Some points, each followed by its number:
[ 0.5 -0.6  1.2  1.0  0.0  0.3  1.0  1.6  0.9  1.1  0.4 -0.5 -0.1 -0.5 -0.2  0.9  0.4  0.1 -0.5  0.8 -0.3 -0.7  0.5  1.0] 0
[ 1.6 -0.1 -0.6 -0.8  0.4 -0.2  0.1 -0.3  0.7  1.3  0.0  0.1  0.3  0.9  0.1  0.1  0.9  0.5  0.5  0.9 -0.5 -0.6  1.5 -1.4] 1
[ 2.3 -2.2 -0.9 -0.2 -0.8 -0.4  1.2  1.0 -0.1  0.1  0.4  0.5  1.0  0.0 -0.1 -0.1 -0.5  0.3 -1.7  0.1  0.4 -0.7 -0.8  0.1] 2
[ 0.8  1.0  0.3  0.6 -1.2  0.0 -1.7  1.7  0.9 -0.1  1.3  0.7 -0.4 -0.6  0.8 -0.6 -1.2  1.1  0.0  0.5  0.4  0.1 -1.2 -1.2] 3
[ 0.7 -0.2 -0.1  0.2  0.4 -0.2 -0.7  0.1  1.0  0.1 -0.4  0.0 -0.5  0.4  1.2  0.1 -0.7  0.3  0.0  1.2  0.0  1.1  0.3 -0.2] 4
[-0.1 -0.8 -0.2 -1.1 -1.2  1.0 -0.1 -0.9  0.9 -0.5  0.1  0.3 -0.1  0.2 -0.1  0.9  0.2  0.4 -0.4 -1.2  2.0 -1.4 -1.4  0.8] 5
[ 0.4 -0.7 -0.6  0.1  0.0  0.9 -0.6 -0.5  0.3  0.5 -0.5  1.0 -0.8 -0.3 -0.6  0.5 -1.2 -0.9  0.5  1.4  0.7  0.4  0.9 -0.2] 6
[ 0.6  2.4  4.1  0.0 -2.3 -1.3  0.2  2.6  1.8  1.4  1.5 -1.7  0.0 -1.2  0.7  1.1  0.8  1.0 -0.8 -0.7  1.8 -1.2 -1.5 -1.1] 7
[-2.0 -0.4  0.4 -0.9 -0.7 -0.1 -0.7 -0.3 -0.4 -1.1  0.3 -0.7 -0.6  0.1 -0.6 -0.4 -0.4  1.1 -0.8 -2.2  0.4  0.2 -1.7  1.4] 8
[-0.6 -0.1  0.2  0.3 -0.6 -0.7 -1.4  0.4  0.0 -1.6  0.1  0.0 -0.5 -0.5  0.6 -0.3 -0.8  0.9  0.0 -1.5  0.5 -0.2 -2.0 -1.1] 9
[-0.3  0.7  0.3 -0.5  0.6 -0.9 -0.5 -1.2  0.4  0.7  0.0  0.4 -1.0  0.0  0.3  1.4  0.4 -0.1  0.9  1.4 -0.1  0.1  2.2 -1.4] 10
[ 0.4  0.9 -0.3  0.1  0.7 -1.0 -0.6  1.0  0.7 -0.4  0.1  0.4  0.0  0.6  0.5  0.0 -0.1 -0.1 -0.3  0.1  0.0  0.2  0.1  0.0] 11
[-0.3 -0.5  0.2  0.8  1.2  0.6 -2.3  0.4 -0.9 -0.7  0.3  0.0 -1.4 -0.4  1.1 -0.4 -0.5  0.6  1.0  1.1  0.9  0.7  0.8 -1.2] 12
[-1.2  1.4 -1.0  0.1 -0.9  1.9 -1.2  0.2 -0.3 -0.4  1.3 -0.3 -1.4 -0.1 -0.6 -0.8 -0.8 -0.2  0.0  0.3 -0.9  0.8  0.0  0.7] 13
[ 0.0  0.9  0.6 -0.3  0.0 -1.1  0.2  0.2  1.2  0.8  0.0 -1.0 -0.8  0.3  0.6  0.7  0.7  0.2  0.2  0.9 -0.2  0.0  0.7 -0.2] 14
[ 0.2 -0.1  0.9 -0.2 -0.6 -0.2  1.8 -0.7 -0.7  0.5 -0.3 -0.7  0.3  0.2 -0.7 -0.2  1.2 -0.3 -0.6 -0.7 -0.2 -1.3  0.4  0.9] 15
[ 1.0 -0.6  0.9 -1.3 -1.1 -0.5  1.6 -2.5 -2.6 -1.7 -1.0  0.4  1.8 -0.8 -1.0 -0.7  0.3  1.5  0.7 -1.6 -0.1 -1.2 -2.9  2.3] 16
New points follow, each followed by the numbers of its two nearest points above, looking only along the 5 directions in which the numbered points spread most, smallest number first.
[ 1.1 -0.4 -1.2 -0.6 -0.3 -0.3  0.8  0.3  0.6  0.6  0.1  0.5  0.5  0.1 -0.4 -0.1  0.4 -0.1 -0.3 -0.5 -0.3 -0.5  0.2  0.6] 0 15
[-1.3 -6.9 -0.8 -0.8  0.1 -0.8  2.6  0.4  0.1 -2.4 -1.1 -1.0  1.6  1.7 -0.7 -2.5 -0.5 -0.2 -4.4 -4.3 -0.2  1.3 -2.6  3.1] 5 16
[ 1.1 -0.2 -1.0  0.5  0.8  0.3  0.4 -0.3 -0.4  0.0 -0.5  0.5  0.5  0.7  0.2 -1.4  0.1 -1.0  0.4  1.2 -0.8  0.4  0.8  0.1] 4 6
[-0.2  1.1 -0.8  0.0 -0.5  0.1 -0.1  0.3 -0.6 -0.9  0.2  0.3  0.0  0.4 -0.6 -0.4  0.1 -0.6  0.5 -0.8 -0.3 -0.4 -0.7  1.3] 5 8
[-1.1 -1.0 -0.1 -0.5  0.8  0.6  0.7 -0.2 -0.1  0.3 -0.6 -0.3 -0.2 -0.1 -0.9 -0.3  0.0 -0.3 -0.7 -1.8 -0.9  0.7  0.1  0.5] 5 15
[ 1.4 -0.6  0.5 -0.7 -0.3 -1.2  0.9 -0.7 -1.3 -1.0 -0.3  0.5  0.9 -0.1  0.9 -0.9  0.8  1.4 -1.2 -1.4  1.1 -0.4 -2.0 -0.7] 5 9
[-0.8 -0.9 -1.0 -0.1  0.1  0.0  0.7 -0.3 -0.4  0.5 -1.1  0.0 -1.5  0.1 -0.2  1.9 -0.9 -1.3  0.3  1.5 -1.5  1.7  1.5  1.4] 4 6
[ 0.0  0.6  0.5  0.4  0.3 -0.4 -0.3  0.6  0.4  0.3  0.1 -0.1  0.0  0.2  0.3  0.4  0.0 -0.3  0.2  0.5 -0.6  0.4  0.5  0.0] 11 14
[-1.9 -1.1  0.1  0.0  0.1  0.5 -0.7  0.0  0.9 -0.9 -0.3 -1.3 -0.7  0.6 -0.2 -0.9 -0.9 -0.6 -0.4 -1.2 -0.5  0.7 -0.3  1.1] 8 13
[-2.8 -0.4 -3.6 -1.4  1.1  1.6 -1.5 -1.3 -0.2 -2.8 -0.5  0.1  0.4  1.1 -0.7 -2.9 -0.8 -1.6  1.4 -2.3 -0.8  1.4 -0.5  2.0] 8 13
[-0.3  1.1  1.1  0.2 -1.0 -0.5 -0.2  1.3  0.4 -0.3  0.9 -0.8 -0.3  0.5 -0.3  0.2  0.2 -0.2 -0.5 -1.0  0.1 -0.8 -1.2  1.2] 5 8
[-0.3  2.0 -0.2  0.1 -2.2  1.4 -0.5 -0.3 -1.4  0.7  1.3  0.0 -1.1 -2.2 -2.1 -0.9  0.3  0.1  1.3 -2.0 -1.3 -2.8 -0.7  1.0] 5 8
[-0.3 -1.3 -1.1  0.3  0.8 -1.1  0.8 -0.6 -1.1 -1.4 -1.3 -0.2  0.7  0.4  0.0 -0.4 -0.4 -0.2 -0.1 -0.4  0.2  1.0 -0.9  0.9] 5 6
